Y: 4 groups of rows, each row roughly a mix of its group's hidden directions:
Y (128 x 12):
0:  194  291 -183  -66 -220   60  -34 -124 -189  -77 -409  -52
1:  141  -42 -307 -116   37 -188 -180    4 -376  213  -76 -223
2:  176  -68 -259  -96  -41  -81 -205 -162 -333  143 -314 -151
3:   57   14 -357 -194  130  209  -23 -164   -4  347 -232 -104
4: -194  327   21  216  233  -79  136  112    5 -148   16  368
5:   -9 -474 -211  -91 -130   19  -73  187 -135  243  168  -25
6:  175   82  259  -80  198 -230  187  121   26 -370   75  213
7:   13 -354  -90  204 -111 -167  121   17 -201  314  201 -175
8: -170 -111  422  -89 -179   28   65  317  138   41   23 -234
9: -157  -77   24  116   73 -460   -3  107 -152  -30  359 -123
10:   56 -234   94  309  -49 -161 -101 -137 -348 -249  112  161
11:  195  -41  283 -173  -42  -23  105 -358  104 -297   91 -205
12: -205   22   41   84 -286 -179  -74 -339   95  319  200  -67
13: -292  302 -239  161  -27  135  -34  -42   41  266  -47  291
14: -151  155 -101 -167  231 -359  -20   79  -75  -52  273  290
15:  291  255   33  259  297 -183  -49  169   72   23   34  252
16: -308 -272 -133  215  112  -64 -243 -249  -78   77   85 -225
17:  221   90 -257   89   30 -216  -88 -125   37  321  177  322
18:  -97 -499 -153   51 -160  204  -50    6 -200   82   82  184
19:  -15 -133  -20   60  123   31  206  393 -409 -124 -123   89
20: -129  124  -54   57  210   47  230  350 -278  -68  -74 -306
21:  113   62   19  122 -113  -19  124  403 -153  100 -281 -326
22:  264   28  158 -221  -22 -129 -143 -236  412 -108  119  -87
23: -138  -53  -60 -145  -84 -412 -243 -159   19   42  330 -148
24: -176  102 -187  138  191  428  163   44 -153 -156 -203  -92
25:  157   60  171  140  193  -64  -16  163   67 -340  200  368
26:  -44  -92  384 -127   24   14    8  319  183 -231  166 -223
27:  139  161  -51  -57  426 -168  -50 -217  156  232  -68 -219
28: -261 -153  125  349  -22 -172   85   22 -388  -23   58 -140
29:   36 -110    4 -347 -268  106   11   80  294  100  -84 -338
30: -238 -132  169  299 -156 -281   13 -106 -322  100  126  -68
31:  -27  -84 -292 -102 -287   54   72  121  158  367 -196 -184
32:  -43  -57   34 -330 -279   16 -164  126   13   92 -413 -161
33:  243  -74  126 -274  -15  -92 -166  -13  380  -81  311  -30
34:  341  130  153  437  198   67   33  153   84  -36 -107   72
35:  378   24   49  442  128  -28   59  195   -8  188  -74   12
36: -316   80  -21  123 -199 -250  133  -10  -68  343  204  188
37: -250  -69  -80 -271  -55 -291 -185 -239   21  -32  336    1
38:  219  -20 -325 -168  -86 -199  -72  199 -192  252   48 -254
39:  149  -84 -404  175  247 -148 -182   -8  121  -63  240  161
40: -233   21  -81  122 -132  117   52 -314 -298  156 -346   -2
41:  121  256  173 -108  127  148  236  162 -170 -390 -122   58
42:  188  123 -559  -32  170  -75   13  -70  -78  160   37  -63
43:   90 -112   41 -176 -356  -14   -4  190  385  276   -7   -9
44:  -11 -167  208  107 -105 -109 -263 -321  171   46  164  324
45:  -35  241  257   67    3  139  256   78 -298 -185 -244  194
46:  261  296   57  139   31 -305 -210  261   73   32  -98 -201
47: -160  153   11  362  209  198  -95 -121 -205 -272 -195    9
48:  143 -213  -27  176  -20  431  262  -25  -54  170 -202  122
49:  109  113 -380   13 -251  145   19   23 -421  -29  -81   47
50: -150 -146 -170  -38   82  214  -89 -262  -59 -369 -193 -248
51: -407  319  -69  274  100   56  188 -133   98   31   96   88
52:  -46 -322  130   13  217  -21   59   46  385  185  286   10
53:   20 -274  100   16  -73 -134 -309 -154  352   36  279  100
54:  315   35 -106   14   10 -148  -31  235  292   31  234  331
55:  -66  104 -128 -430 -116  305  -47 -142  103    5 -251  149
56: -205 -123 -109 -285  -52  392  212 -126  -65  -16 -129  228
57:   -6   74  -86   43  328 -136  167  112 -109   38  190  458
58:  -59 -248   17  181  148   54  155   71  170   49  482  158
59:   -2 -323 -139 -231  -36 -118 -250   71 -209  277 -142 -200
60:  169  -61 -299 -314  -82  -26  -69  -22  265  185   78 -313
61:   77   59 -158 -320 -167  419  121 -241   71   91 -106  -61
62:  152   30 -129 -106  324  -64   -3  272   82 -254  272 -247
63: -214 -155  326 -109 -191   90 -142 -403    2   -3  -92 -132
64:   97 -193  118  139  166 -110  138   64  374   67  391   34
65:  339  160   53 -273   95  -49 -138   15  313 -137  -30  273
66:  158  -57 -216 -165   29  118  -83 -285  118  288   46  370
67:  -86  -13 -188  130  -69  368 -252 -260  -26  100 -191 -250
68:  -24   11  147  347  220  -42 -136   31 -304 -334 -152   52
69:   97  395 -107 -196  197 -248 -138  189   53   12  -39  256
70:  227 -257  -35  -70 -208 -256 -251  -24 -222   29 -265 -157
71:   31  -61 -230  -83 -327  136 -117  -23 -379  -20 -303   30
72:  131 -169   75 -175    6   50   73 -140  286 -109  127 -471
73:  -78   58  214  108  339   14   41  152 -192 -419  128  -70
74: -108  -18 -302  -62   30  -64  -42 -192 -153  357  -10 -373
75: -347   20  -50  -81 -239  276  -26  148 -342 -110  -67  147
76:  199 -404  188   48  -54 -211  -18   66  357   50  135  -30
77: -198 -287 -396  170  -88  111  -53  156  149    0 -184 -175
78:  -86 -488   85  -52 -295  -69 -166  192 -168   -8    6   30
79: -237   29  243   66  112  -19  -70 -176  112 -467  203  -17
80:  132  175  125  186   80  222  190  341  -50 -118 -341  -41
81:  116  420 -203 -146  -44  -98  -64   15 -271   17 -240 -204
82:  117 -108 -433  -72 -108   31  -65   57 -397  198   15  -76
83:  405 -168   21 -441 -177   66  -88  -36   48   36  -73   -1
84:  -89  164  117   13   87  233  254  327 -108 -249 -291    5
85:  331  -56   62 -276  -44  -91 -240 -110  396    0   61  -91
86:  114 -265 -138 -315 -191    0  151  295  -57  286   51  -75
87: -212   38 -113    0 -185   -9  227  139 -334  271   -1  304
88: -107 -393   26 -186  179   -8  -88   57  242  346   69 -115
89:  -89 -177 -166 -181  -76   40  356  363 -122  223   73  -72
90: -161    2 -155 -151   16  144  122   60 -152    4 -199 -516
91:  108   54  323   45 -119 -152 -129 -462  -80 -205   29   53
92: -135  448  -28  -63  -37  111  228  291   94  -73  229    3
93:  -17 -251  -44  -48 -288 -111 -209 -275   55  178  138 -324
94: -222  151  -67 -439 -116 -188 -264 -137   96 -120   72  -74
95:   33 -146  256   20 -168   -4    2  407  355  -90   93  126
96:  -39   -9  203   50 -235  174  -85  -10   86 -210 -217 -452
97:  306  -74   15 -468 -183  -69   99  109   77  120   44  201
98: -334    2   31   28  238  395  123 -151  158   60   61  213
99:   -3 -331 -133  212   87   28   85   51 -104   57  461  153
100:   90  166   88  -34 -179  197  -18  212   38  -78 -414 -318
101:  327  109  -28 -369  -70  -17 -126   20  221   59  -44  331
102:  -37  517  108 -107   44  -89  -46  -52  -68 -142 -300 -140
103:  188 -167  -74  246  -29 -342  -99  -15  -51  323  250 -120
104: -156 -454   21  142  -27  236   65   -7   61   19  245  255
105: -120   40  -86  -59  295   -9  225   73 -118  -40  149  483
106:  132 -167  -71 -138 -254  -82 -200 -160  386  256  113   87
107: -120   48 -174 -123  -82  -10   40 -209 -200  392 -125 -343
108:   80 -305 -374 -161  -92   69  -72   90 -166  334    5  -99
109:  109 -175 -235    0 -226 -103 -142   42  373  308   87  136
110:  145 -225  -41 -283 -235  -29  -70  -78  236  251  124 -294
111: -186 -231 -411   52  -41   94  -38   92   81   63 -162 -353
112:   24   25   26   75 -120  251 -102 -267 -426  -90 -261  128
113:  101 -151 -104  140  193   16 -199  432 -241  -71 -215   66
114:  388  -15  101 -324 -125   17 -114  -69 -134  -88 -153  303
115: -174 -148  -89  369  145  -61 -137  324 -285   33  -98  -67
116:  259   53  181 -335   89 -114  271   77  170 -258  106  137
117:  -70   46    8 -238 -285   41 -184   39 -194  -32 -459  -96
118:  213 -128  -15 -225   49  375  125  -55  -85 -254 -173 -255
119: -173 -158   -1  188  144 -198  304  240 -295    7  226   45
120: -225  242  -86   75  216  328  243  -21  114   16  247  174
121:   53  -96  -90  -10 -148  276  257  246 -173  198 -337 -116
122:   28 -213 -175 -148 -305    1 -164 -169  336  273  -33  -76
123: -361 -145  -85 -334 -203  109  182   79 -201  -42  -84 -170
124:  177  -30 -422   47  120   92  -46 -252 -310  188  -90  -15
125: -301  484  221  -96  146   13   46  103   29 -143  -15  -46
126:  166 -111  180 -189 -172  117  -54  102  403 -311    4  129
127:  -72   81   94  153   60 -470  -91  195  -82 -102  234 -233
the one row of each list that fits no group (the others fit one group, some only roughly):
    q_777:  -28   84   12 -275  171 -281 -104  241   67  243   66 -335
    q_574:  154 -181  -19  -18   30 -166 -337   81  350  163   93 -278
    q_454: -326  102    0  182 -146  155  325 -200 -298  106   -9   11
    q_784:  238 -283   96   60 -153   98   71 -146  445    4 -150  108
    q_244: -322 -146  190    0 -103  -31 -123 -224 -102  298   33 -320
    q_83:   66  293  183  -27   10 -256 -336  -53  251 -212  100 -130
    q_584:  112  -17 -151  122  370 -171   43  -78  100  248  368  -98
    q_785:   -9 -307   33  185  164 -184  -53  416  -56  -92   67 -244
    q_564:  281   70   99 -157  124  -34  -94  148  206 -373   -5 -307
    q_373: -113  112 -111  288   41  -47  234  368 -231  240 -107   62
    q_297:   44 -104  147   -1  123   78  314   99 -368 -360  -82  -72
    q_393: -254  -66 -124   -6  152  154   90  152 -125 -238 -154 -427
 => q_564
    q_678:   48  -95  178 -101 -298  209  -20 -122  201 -252 -249  272
    q_534:  200 -250  132 -360 -220 -125  249  118 -211   27   72   39
    q_56:  261  -55  106  -54  123 -357 -243  284  144  -70   39  214
    q_322:   94   47   52 -249 -160   75   93   44  459   87 -302 -116
    q_892: -307  151  110  321   63    6   37 -313  131 -151  150 -208
    q_763: -288  305   75  137  139   29   75   83 -276 -214  272  111
    q_14:  -27  124 -405  246   94  -34  177  227 -226  180 -132   78
    q_676: -185 -149  278  -83 -381  191   22  -35  185 -108 -257   73
    q_896: -107  177 -206 -219  -26  403  361  -52   48   56  -61   50
    q_343: -181 -188  426 -105   -8   -6 -199 -208   65 -142  147 -227
    q_267:  -60 -153  -92  115 -203 -204   79  300 -149   24  222 -376
    q_637: -129 -141  105  170  239 -193  277  313   62 -106  223 -173
 => q_267
    q_334:  -79  343   31 -361  -64   31 -235  -22  165 -225 -210  -63
    q_972:  -15  310  129  -21  -54  147  -24 -232   89 -195 -448   43
    q_472:  254 -231   -3   42   99 -205 -410  235  118    1  -32 -177
    q_348: -219  137 -282  -60  109  171  228  230  323  181   56  -65
    q_494: -117  -17  200  121   58 -274  230 -133  192 -164  315 -246
    q_167:  -79 -186 -298   33  348  173   14 -181  -87  290  185   20
    q_241:  -91 -216   60 -164 -209 -139  417  102 -167  156  196 -134
    q_174: -160  157  284   24   42  101  -79  -54  133 -500  -62 -129
    q_977:  101  305   25 -219  418 -157  144   65  -78 -134  110  169
    q_63:  -20 -145  183  -24  199 -163 -221 -221  113   -6  406 -209
    q_382: -113 -370   -8  -64 -211    1  -25  352 -176   56  288   29
    q_854:   92   72  103   87  304 -189 -101  104  411 -247  115 -131
    q_625:  -51  272  128 -214  278 -239 -149  -26   76  125 -195 -293
    q_938:    4 -206   97 -109  -30  148  -19  312  326 -340  -28 -186
 => q_977
    q_237:   66   22 -281  224  239 -227  -81  156   16  273  282  116
    q_898:   39   96 -337 -171  -83  303 -171   59  177  303 -149  100
    q_507:  164  274 -126 -224 -277  136   86   54  171   29 -352 -115
    q_630:  -78  126 -220  301  184   65  221  330 -205  -24 -166  120
    q_100:  -66 -217  -34    9   42  302   92 -361   87   66  147  351
    q_205: -192   97   71  229   44   50  -42 -155 -421 -296   58  196
    q_60:    9  -88 -169   29  294   53  152   70  227  277  397  -20
    q_462:  234   74  -58   -5 -236  307   27  147  190 -178 -242  281
    q_424:   93 -233 -311   72   67  -51 -123 -128 -466  137   38    1
    q_645:  -47   42  -93  -79 -259 -233 -155    6  241  405  180  149
 => q_462
    q_214:  -55 -131  -92   89  136    5   23 -183  334   -5  484  -81
    q_817: -191  -83    2  -37 -168  236  365 -190 -317   29  -16 -203
    q_883:  227  187  311    6    5  -79  102  180   11 -127  127  420
    q_965:  120  129   77   53  114  -80 -317 -241  442 -124   52 -100
    q_548: -292 -238  279   98 -270   80 -112 -284   33   71 -174   50
    q_798:  -10 -129  209   77  123  -32  328   98 -363 -322   -6  -74
    q_15:  127  222  -85 -145   68 -354 -188   55 -238   81 -132 -314
    q_338: -107  -55   23 -272 -263    0  -34 -123   64  424  -18 -287
    q_575: -120 -371 -247  -71   37  147 -156 -139 -308  232  -83   16
    q_946: -226  -22  100   59 -318  -44  220 -308 -274  189  132  -38
    q_339:  238   18 -151 -425   17  247  189  216  101    2 -104  126
    q_655:   45 -490   42 -174  -52   31 -117   -6  263  261 -112   -8
 => q_214
    q_865:  217 -176  118   -7  -15   -9  -68 -526  127  -82  182  107
    q_838:  -13 -258 -134  -29 -287  -72 -223   35  -99  434   18 -135
    q_199: -163 -301 -159 -270 -195  198 -109  196 -167  220 -150   -1
    q_196:  254  -39  244  389   58  184 -105 -229  210 -135   30  -21
    q_182: -225 -350   93  202   72   22  192 -195 -103 -121  332   40
    q_805:  116 -271  -62 -107  191  -40  138  458  -41 -106   21 -242
    q_283:  -18  429  125  -56 -126  194  194    3  274 -181 -176   90
    q_470:  -63  -54  -65  -98   52  174  171  343   17 -276 -134 -382
    q_951:    1 -282   76    8 -277 -274 -150   76 -206  357   63  -38
    q_660: -128 -315 -157   28  279  -80 -116   -2 -244  228  299   38
 => q_865
    q_706: -118  193 -120  283  261  189   52 -268 -218 -129   88  213
    q_258: -175  206  171  186  169 -224  118 -180  303 -190  214  -73
    q_679: -104 -456 -123 -221 -203   96 -108  216    8  214  -12  -57
    q_232: -273   55  -41 -293  156  152  142  -86  -34 -229   70  377
    q_886:  339  210 -164  -78  142   -5  -42  199   38  284 -198  257
    q_616:  -80  -28  312  255  -23   50 -123 -209  143 -362  112 -214
    q_590:  117 -187   70 -380 -303  -20  251 -130   -8  150  156 -153
    q_709:  123   31  177 -171   73  221   87  121   71 -518 -100  -67
    q_991:   80 -181  -58  -83  158   13  -92  174  342 -394  212 -103
    q_902:  277 -243   82 -144   44 -311  -96  405   -5   -6   39   66
    q_398:  -14  -75 -239  196  298 -203 -118  194   23  111  341 -169
    q_978:   83 -230   76 -222   -8   16 -257   -7  269 -213 -128 -355
    q_668: -129  325   -6 -228  166 -288   14  323  -89 -169  -33  116
 => q_978
    q_505:  220 -359 -296  -33 -140  -14 -151 -132 -254  136 -179   10
    q_887:  -51  366   38 -280   23  133  -24  179   31 -228 -346   36
    q_375:  138   62   80  161  266 -245 -165 -129  -58   29  371  264
    q_282:  158 -213 -112  353  -77  301    8   89  -37  145 -256 -203
    q_89: -137   47  -84   45  438   15  123    4   38  217  394    9
    q_815:   26  442 -112 -102  343 -168   63  -42  -42  166   93 -180
    q_631:  168  165  297  -82  -72 -162   63   75  476  -94  -74  -91
    q_299:  111  -56   63   53   39   92 -142 -115  202 -453  -10  360
    q_165:   59  180 -112  240  -94  140   32 -298 -243 -263 -160  252
    q_376:   77   52  107  265  171   73 -399 -178  -61 -256 -223  -76
    q_210:   79  336  235  124  122 -109 -186   55  229 -348  -52 -102
    q_228:  399 -184 -275  -85 -279  -73   17  105  137  167  -41 -151
 => q_282
    q_572:  198  303   21 -350  105  -30  201  107 -110   55   31 -328
    q_511:  254  202  -30 -305   61  264  165    6   89 -172 -150  284
    q_135: -305   20   56  422  -27  -32 -125 -266 -252  -14  -37 -112
    q_701:   10  378  174  -55 -290   33   37   56   46 -292 -295   14
    q_192:  -58 -261 -158 -106  146   66 -187  -66  140 -225  141 -422
    q_309:  167 -140   11 -242 -179  -14  -49  280  430    6  162 -103
    q_632:  113  232  -73 -376 -181  109   72 -158  203  148   -9  300
    q_371:  -19  105   42 -171 -286   38 -167  -63  394  -55  -58 -349
    q_271: -208  -93  -17  251  182   81  149  413  -77 -262  -46 -129
    q_609:   77 -146 -162  104  194  -14  299  116 -195  281   70  338
    q_485:  338  132 -185 -150  262   -9   34  110  100 -365  153   64
    q_541: -208  126  145  199  279 -159  109  124    0  -59  432   16
 => q_371
    q_422:   40   33  -38 -185  256   45  351  188  290 -207  115 -191
    q_294: -329 -254 -168  411   11   -3 -157 -141  -99   49  -94   73
    q_723: -157 -163  123  117 -193  158  153 -235 -290   14  -10 -368
    q_719:  388  320 -302  -67    1  -53   66  -32  -61  135 -159 -193
    q_436: -302   92   35  387  -54 -109 -216 -300   37   80  119 -131
    q_146:   61  195  -85 -284   -4   28   71  -66  514  107  149   57
    q_862:  196  142   10 -107 -155  -78 -370 -169   50  107  -97  389
    q_533: -245  -47  212 -193  -47 -212  -97  410  -48   30  207 -162
    q_832:  156  393 -133  129   84   24   77 -307 -167 -102 -287   10
    q_859: 221 169  57 192 423  11 115  -9 166 -50 251 195
    q_169: -106  171  188 -123 -164   -1 -244  -27  179 -268 -157 -366
    q_792:  -98  156  247  -23  -51   42 -222 -128  219 -412  -59 -232
    q_380:  -67  -56  -70 -198  -68  372  235 -212    4  -77   -9 -374
 => q_859
    q_748:  -78   45 -214  143  212  135  161  162 -196 -389 -195 -152
    q_367: -264  196  139  264   22 -262  189  -83 -191 -119  141  248
    q_469: -263 -124    4  314  243   97  -43    8 -236 -335 -131  -50
    q_643:  144  148  -14   90  159 -252 -141 -270  -96  129  285  318
    q_561:   71 -490  190  153 -221   61    2  -40  164 -140    1  189
    q_903:  255 -202  240   50  -76 -253 -310  -53 -283 -109  -80   86
    q_78:  247   69 -106  220  154 -252   87  322 -141  295   15   96
    q_793:   82  132  181 -349 -209 -175   73 -192  151 -199   18  289
    q_216:  144   32  -36 -216 -263 -172 -249  -44  153  337   52  261
    q_649:  382 -187 -265 -108 -119 -123  -65  -27   76  256 -183 -198
    q_152:   21   15 -125  -85   86  317  298  202 -123  128 -263  281
    q_354:   46  -89   61  316  109  -95 -108   76   83 -200  155  467
 => q_793
    q_266: -107 -153  182 -114 -137 -313  164   -3 -116   80  359  261
    q_876:   34   85 -121   86  186 -213 -247  364  270  127   28  217
    q_787:  -94   -7  -32  335  -66 -152   27   39 -105  422  -15  316
    q_121: -231 -221  -33   28   83  -16   33  328 -154  115  427   40
    q_437: -132  101 -314  -99  112   32 -147   10 -458  177  -45 -164
    q_385:  202  129  -28  -90 -200 -140  -76 -247   72  429   84  228
    q_945: -183 -340 -229 -100  -29  -83  226    5 -259  249  183   88
    q_589: -168  109 -209 -175   15  220  487  111   74  112   95   39
    q_418:  108  392  168  101  220 -178  -77  294   81 -217  -70   75
    q_963:  253  -87   29 -335   83 -167  143  393  160  -21   87  115
    q_767:  -63  -73  164 -263 -192 -104 -111 -311  -14  302   25 -295
    q_476:   53  248 -251  -45  163  282  280  -45  267  230   18  -38
 => q_266
    q_84: -187 -337  130  195  142  -57  -69   33 -222 -133  360  110
    q_18:  -31  139 -209 -110   27    2  -42  150  517  222  145   41
    q_431:  108 -308 -107 -216   -6  -87   88  344  146  168  122 -279
    q_627:  -71   81  204 -336  -74   97  127   22  -83   46  -89 -476
    q_543: -148  471  -36   82  338   81   79 -180 -149  -56   46   47
    q_390:  226  151   78   34 -113  356 -111  -62  183  -52 -400  -91
    q_337: -173  -55 -153    0 -120 -283 -171 -100  305  268  254  149
    q_487:  157 -112  108  -14 -417   -2  -95  -93  -43 -136 -421   57
    q_259:  174 -116  -43 -364    5  132  238   73  300  -40   89 -289
    q_930: -127   48  358  -67   42 -355 -213   80 -101 -204 -146 -194
    q_804: -360   74  121  173  -64 -250  250  -97  144  143  265 -106
 => q_337
